B =
[[4917 3789 2454 6586 6504 5343 6863 3352 2871 8456 5225 8125 5759]
 [6004 3510 6868 6647 4123 6740 3230 4340 4448 4486 5794 7701 4980]
 [5333 6166 3596 5791 6249 4742 6709 6139 5101 6821 4575 5705 6443]
 [7396 4666 4928 5821 6579 5339 7205 5385 5469 7429 6859 9718 6542]
 [5640 7080 7838 5348 4634 6462 4101 7293 7455 2423 5594 3304 5577]]
B[-5][0]: 4917
B[:, -8]: [5343, 6740, 4742, 5339, 6462]
B[-3][-2]: 5705
B[:, -1]: [5759, 4980, 6443, 6542, 5577]
B[-3][-10]: 5791
B[-2][-5]: 5469
B[:, 3]: [6586, 6647, 5791, 5821, 5348]
B[0][1]: 3789
B[0][3]: 6586
B[4][8]: 7455
B[2][-1]: 6443
B[-1]: [5640, 7080, 7838, 5348, 4634, 6462, 4101, 7293, 7455, 2423, 5594, 3304, 5577]
B[:, -6]: [3352, 4340, 6139, 5385, 7293]
B[-3][5]: 4742
B[-3][8]: 5101
B[1][-6]: 4340
B[4][5]: 6462
B[-5]: [4917, 3789, 2454, 6586, 6504, 5343, 6863, 3352, 2871, 8456, 5225, 8125, 5759]
B[2][9]: 6821
B[:, -5]: [2871, 4448, 5101, 5469, 7455]
B[1][5]: 6740
B[-4]: [6004, 3510, 6868, 6647, 4123, 6740, 3230, 4340, 4448, 4486, 5794, 7701, 4980]
B[4][0]: 5640
B[-1][2]: 7838
B[:, 6]: [6863, 3230, 6709, 7205, 4101]
B[3]: [7396, 4666, 4928, 5821, 6579, 5339, 7205, 5385, 5469, 7429, 6859, 9718, 6542]
B[3][9]: 7429
B[-3][4]: 6249
B[4][12]: 5577
B[-5][-4]: 8456

X =
[[-8.89, 9.51, 1.06, 17.05, 6.22, 15.49, -12.09, -1.67, 7.72, -7.01, 3.36, 9.61],
 [-10.51, 8.39, -5.55, 12.27, 8.63, 15.86, -18.33, -2.88, 5.73, -5.52, 3.27, 9.25],
 [-14.50, 9.33, -7.17, 13.43, 7.75, 17.05, -24.41, -4.68, 6.63, -8.56, 1.82, 8.73],
 [-0.46, 7.03, 1.73, 7.81, 6.45, 9.90, -3.62, 3.03, 6.24, 1.65, 4.51, 6.62],
 [-1.13, 9.96, 10.04, 17.45, 5.27, 9.96, 3.44, 2.73, 7.79, -2.41, 6.81, 10.38]]
X[0][0] -> -8.89
X[1] -> [-10.51, 8.39, -5.55, 12.27, 8.63, 15.86, -18.33, -2.88, 5.73, -5.52, 3.27, 9.25]
X[1][-7] -> 15.86
X[-2][-5] -> 3.03
X[-4][-2] -> 3.27
X[-5][-4] -> 7.72
X[-1][11] -> 10.38
X[-2] -> [-0.46, 7.03, 1.73, 7.81, 6.45, 9.90, -3.62, 3.03, 6.24, 1.65, 4.51, 6.62]
X[4][4] -> 5.27
X[:, -1] -> [9.61, 9.25, 8.73, 6.62, 10.38]
X[-5] -> [-8.89, 9.51, 1.06, 17.05, 6.22, 15.49, -12.09, -1.67, 7.72, -7.01, 3.36, 9.61]
X[0][5] -> 15.49
X[3][-2] -> 4.51
X[2][4] -> 7.75
X[4][0] -> -1.13
X[0][-5] -> -1.67
X[-5][3] -> 17.05
X[:, -10] -> [1.06, -5.55, -7.17, 1.73, 10.04]
X[4][9] -> -2.41
X[-1][1] -> 9.96
X[4] -> [-1.13, 9.96, 10.04, 17.45, 5.27, 9.96, 3.44, 2.73, 7.79, -2.41, 6.81, 10.38]
X[-5][-11] -> 9.51
X[0][-3] -> -7.01
X[:, 4] -> [6.22, 8.63, 7.75, 6.45, 5.27]
X[-5][10] -> 3.36
X[3][2] -> 1.73
X[1][1] -> 8.39
X[-1][-9] -> 17.45
X[-3][-2] -> 1.82
X[:, -11] -> [9.51, 8.39, 9.33, 7.03, 9.96]

data = [ 522 -315 -264 -743 -542 -211 -443 -594 -439 -592]
data[0]	522
data[9]	-592
data[5]	-211
data[4]	-542
